The rows of A fall into 4 groups, and each row is roughly a mix of its group's hidden directions; some rows fit no group.
A:
[[  8  24   3  12 -20  38 -44 -10   8  -1]
 [ 18 -20  14 -16   9  41 -34  16 -16   5]
 [ -5  -5 -35  37   2  14  -5  10  38 -15]
 [-26 -22  -4 -46   0 -10  11  -2 -31 -16]
 [-27  16  21  -7 -14   9 -19  17 -38 -28]
 [ 25  11   0  12  -8 -28  46 -23 -17   0]
 [  7 -33 -41  15 -17   7  -3  21 -28   5]
 [ 29  35 -39  -4  12   8  15 -23   8   7]
 [ 23  32  15  30 -20  -6   1 -38  -8  -6]
 [-19  -5  -5  -6 -28  46   9   1 -25  24]
 [ -3  21 -29  -5 -21 -10 -40  34   4   5]
 [-20  10 -26  -8 -21   4 -49 -17 -12  11]
 [ 10  36   9   3   8  31  -6  30 -33  12]
 [  5  20   5  50  -9  39  -6  -2  -7   5]
 [-22  18  25  29 -17   3 -38 -23   8   0]
 [-21 -27 -42  27  -6  13 -25   5   0  11]
 [-21  -9 -16 -16 -37  16   5  -4  21 -40]
 [ 33  35   1 -17  -1 -18  10  25  25  19]
 [  1  11 -18  11  13  33   1  17  47  17]
 [ 34   5  40  -7   8 -25  19  -5 -27  -6]
 [ -9 -27  46  -2  -2  27  -1  15 -24 -15]
 [-26 -18  23  15 -10 -10 -28 -30  26 -18]
 [ 31   0   2  20  13   3 -15  35 -16 -38]
 [ -5 -17  29  -3  -3  -8  53 -11  -8  21]
 [ 13  -3  40 -10  28 -19 -28 -15 -13 -21]
 [ -6   7  -7 -58  29  -2   4 -10  -1  13]
 [ 42  -5  28 -21  -6  14  -8  -6 -20 -30]
 [ 16  15 -22 -13   3 -38 -32   6 -31   9]
 [-14 -17 -25  -4   5   6 -52 -11 -16  20]
 [-15   8 -16 -18   4 -25  35  19  31  24]
 [-20  10   4   2 -12 -22  50 -15  10  26]
 [ -8 -19 -38 -18  18 -10  43  -8 -12   5]
 [ -8  16   0  34 -27  38 -24   6  13  15]
 [-39   7  -6  -4  -8 -47   7 -23  15  -6]
 [-42  -8 -25  22 -15   4 -13  28 -15  16]
 [ -1  -3 -22 -24  24 -16 -28  20  36 -18]
 [-24 -22  -2   8  -8 -30  29 -13  16  36]
 [-22 -14  40  -2  -8  35 -27 -19  -2  -6]
 [ 34   6  18  -6 -18  33 -24  21  22  14]
 [-17 -30  15 -13   4 -40   7 -33   0 -20]
 [  0 -45   5   8 -15   4  37   7  29   3]
 [-24 -19  -1 -26 -47 -20   6  14  -7  12]
 [ 50  -4 -10  17   4 -14  18 -16   2  32]
 [  3  21  -1  11  -8 -38   5  27 -32  29]
 [ 46   8  22 -29 -13  17 -13  14  16   7]
 [ -8  10  24  24 -30  25   6 -25 -29  17]
 [  7  38   3   4 -28 -29  22 -32   0   7]
 [  3 -23  26 -33  15  14 -36 -22  -3  12]
 [ -4 -23  14  -2  -4  16  37  -6 -46  14]
 [ 39 -15  35  -5 -19 -13 -17 -22 -13  14]
 [-25 -19   5 -27 -33 -18 -18   4  -2 -34]
 [ 19  36  12 -12  34 -20 -23 -18 -19   5]
 [  6  16 -34   6 -18  22 -25  27  -8 -32]
 [ -5  32   3 -11   8 -15  50   3  26   1]
 [ -2  31  14  49  20  -2  22   1   1  16]
 [ 24  44  29 -15   8   9  16  14 -21   4]
 [ 23  25  -4  35  43   3  -5  -2  10 -18]
 [ 21  39 -40  20  22  -8   1  -9  -4   2]
 [ 13 -15 -37  12 -24   3  -7  34 -27 -14]
 [-20  12 -36 -15  19  25  28  29   0   0]
 [-41  17 -12  12  27  14  -8 -27 -27  -2]
 [ 46  25   6   7  14 -30  -4 -11  14 -20]
 [  7  14 -46   7   5  25  13  27  17  20]
 [-25   5  41 -29   5  -3 -26  15  -1  22]
 [ 11  -9 -36   3 -29   7  16  22 -40   0]
 [  2 -17 -34 -17   8  11  16  22   5 -44]
 [ 38 -34   5 -19 -14 -31 -10  19  -1  12]
 [ -9  15  -1  12  32   0 -52 -14  17  -1]
 [-39  -9 -23  16   0   8   0 -26  -9  38]
 [ 24  36  28  10  16 -24   8  17 -26  -6]
 [  2 -12 -49  -6 -29 -19  16   1   0  25]
 [-25  -6  -6  48   5  21 -11 -28   5 -16]
 [ 35  27  12  12 -13  24 -26 -28 -11 -12]
 [ 14 -46  -6   1  -7  -9 -16  34  10  26]
 [-14  12 -22   7  22  32 -11  13  39  22]
 [-19  14   1 -24  14 -23   1  10 -51  -9]
 [  0  26  32  20 -29  23 -16 -22 -16  16]
 [  3 -14  -7  13 -20 -32  37  23 -29  10]
 [ 38  21  -2 -13   7  22 -35  20  21  -2]
 [  1 -25  26  -3   1 -41   2 -31  22 -16]
 [ 40  24  10 -20 -16  16  22  -6 -26  17]
 [ 41 -17  24  -1  25  -4 -21  18   4 -28]
 [  6   0  13  -7  12   8 -14 -30 -45 -33]
 [  4 -26   2 -23 -39  34 -19   6  20  -1]
 [-15  -4   7  50   8  -2  13  11 -38  -9]
 [ 10 -20  23  12  47  -5 -31 -15  -2   9]
 [  8  12   6  16   0  22  -1  27 -46 -29]
 [-20   3  -4  26 -17   8  56   4   1   4]
 [  2  -3  48 -12  26  26  -8 -19  16 -10]
 [-16 -25  11 -29  17  42  -1 -18  -1  21]
 [ -5   9  23  26 -19  29 -28 -31 -20  -3]
 [ 32  40   1  20 -29  13  -1 -24  -1   3]
 [ 11 -22   7 -16 -11 -14  43  30  19 -18]
 [-28 -36  -7  10 -11  27   3  16 -13 -35]
 [  2  -5  12  -5  10  49 -35   3 -27  -6]
 [ 15 -12  -7   8 -42 -35 -12   1  25 -20]
 [ 36  37  18 -26 -23  13 -18   0  -4  -2]
 [ 31 -24   9 -42  11  -1 -25   6 -19  10]
 [ 14  14  13  26  -7  27   6 -10  49  -6]
 [ 35 -18  32   3  22  -9  28  10 -21 -16]
 [ -6 -30   3   7  48  -4  26 -21  15  -3]
 [-56  -6  10  14 -11 -21 -13 -22   4  -3]
 [ 16   0 -14 -37 -16 -27  -9  14 -39   7]
 [ 11  19  15 -29 -19  13 -33  39  -5   0]
 [-35   2 -17 -28  19 -28 -33   3  -2   7]
 [-10  18 -51  11  -5  -4  14 -21   9  28]
 [  5  -9 -21 -36 -47   4  14   9 -14   5]
 [ 24   8   0   6 -54  -4 -31   6   5  -5]
 [-31 -14 -15  35 -20  17   3  36   8   5]
 [-17  11 -31 -48  -7 -22   3 -17   9  -9]
 [ -6  17  28  13  10 -15  27   5 -48   6]
 [ 15  17  -6  43  16 -15  35  17  -3 -16]
 [ 30  -9   7  20  11 -18 -36  -7 -10  36]
 [  8 -24   8   2 -11  11 -18  33 -43 -20]
 [ 42 -15  -8 -27   0   3  30   0 -18  25]
 [ 12  27 -21  -7 -30  10  32  15  10  31]
 [ 12   1 -44   9 -13 -31  24   5 -27  -1]
 [ 27  34   0  34 -27  23 -13 -10  10   5]
 [ -7  18 -19  53  17 -11  23 -11  -5  -4]
 [-46   1 -24  40 -14  -5   7   4  -4  -5]
 [ 32  29  23 -26  -5   6  29  13  23  -4]
 [ -9  20   7  34 -15  44 -22  17  -8   2]
 [-17 -20  -3  31  17  -1  -8 -45  21  15]
 [-28 -29 -12 -15   3  -8  40  15   0 -27]
 [-14  -4 -39 -13 -27   6 -39  17   8  10]
 [-11 -25 -17   3   9 -18 -26 -39  19  26]
 [-11 -18 -60  -1  -6   0  19  -1  12   7]
 [-11 -47   3  -6  10  -1 -11 -24  19  33]
 [ 34  16  31  -3  -5  -3  27  -3 -17 -35]
 [-50  32 -19  12   3   2  20   7 -13   2]
 [ 47 -10   5  -3 -12   0  45   1 -10   1]
 [-23 -23  11  12  17  32 -42 -11  15  -2]
 [ 13 -12  29  35  15  13   0  39   5  19]
 [-11 -10 -29   2  -6  28 -44  -1  29  -9]
 [ 27  15  19 -45   6   7 -18 -19 -24  -9]
 [ 18  39  12 -33 -16  13 -19   7 -27   2]
 [  4  17  -9  33 -32  37   1  12  10  23]
 [-40 -13  -6   5   2  15 -47   3  19 -11]
 [ 27   2 -13   1 -10 -30 -40  -3  12  31]
 [-15  -4  38 -22   0  35   5   0 -32 -14]
 [-10  14  -7 -19 -40  24  -2  40  12   0]
 [-14  16   6  -3   4 -40 -25 -32  17 -24]
 [ -9 -19  35  21   1   1  32  11 -28  25]
 [  2 -15  43  -1  -1  18  32 -19 -20 -23]
 [-14 -18 -36   5   4   0 -11 -34  -2 -39]
 [ 21 -41  18 -24   8 -23 -16   5 -11 -24]
 [-38 -34   3  10   8  25 -32  -5  -9 -13]
 [ -9 -24 -24  33  -8 -16  16 -32  25  -8]
 [ 17   8 -15 -36  -9   8  -3 -15 -45  19]]
In each list below, one row fits none of the groups, and each other row fits one group, some only roughly. Which row is it?
- J246: [-31  -9 -17  -6   0 -29 -12 -36  10 -29]
- J875: [ 21 -24  33 -39 -13  21   6  -8  17  -4]
- J662: [ -7  27 -25 -17 -44   0 -29  -2  12   3]
- J841: [-43  -9   5   3 -35  -5  -9  14 -33   8]
- J161: [ -4 -11  13  57  13  19  19   9  -2  -9]
- J815: [ 12  12  22  -8  32 -32 -18 -14  35   4]
- J502: [ 19   5  10 -18 -19   3  -9  51 -20  20]
- J263: [  1   8 -17 -37 -20  38   2 -15 -28   9]
- J489: [  4   6  -4 -33 -20  46   3  27 -12   7]
- J57: [-15 -21  29  42  12 -11  22 -11 -22   5]
- J155: [-13 -37  15 -31   4 -11  32   9  -3  26]
 => J155
- J466: [  0  -9  19   5  42  15 -12 -34 -26 -14]
- J892: [ 38  -8 -34  15   1  19 -21  18   5 -24]
- J384: [ -9 -31 -22  -7 -13  42  -2 -15  28  13]
- J153: [30 -9 13  6 -5 11 -8 11 47 31]
- J173: [ -5  17   0   5  40 -18  16  16 -33 -28]
- J770: [ -2  -1   3 -17   8 -57  -2 -10 -29  -7]
- J761: [-40 -18 -34  10 -24  27   7 -14  -6   0]
- J968: [  5  19  -3 -21  10 -14 -14 -57  10   0]
- J617: [ 35  -7 -16  15  16  10  47 -10  10  10]
- J797: [-35 -18  -6 -19  -9  39 -16  -7 -29   0]
- J926: [ 46  11   1   1  39  16  12  -9 -17  -8]
 => J173
- J340: [ 30  17  20 -19  27  -8 -25 -20  29  -7]
- J498: [ 21  -8  26  42   6 -23  19  -9 -22 -14]
- J932: [-19 -25 -27 -35 -28 -11   6  18  21   2]
- J481: [ 21  35  24 -11 -14  33  12   5  -5 -30]
- J724: [ 18   1  32   4  17  31  20  -6 -11 -39]
- J445: [-36   8 -47 -15  12  11 -12 -17  -8  -9]
- J232: [-15  29 -10  39 -19 -15  12 -30 -10 -15]
- J299: [ 40 -20  28   5  24   2   7 -26  14 -19]
- J133: [ 11  39  -1  -6 -38  30  -8  -9  -1  22]
- J105: [ 31 -22  -2 -22 -22 -32   7 -13 -32   7]
- J195: [ 20 -30  19  21   8   2  17  34  11 -31]
- J17: [-14  26 -30   4  -4 -31   7  25 -32 -12]
 => J445
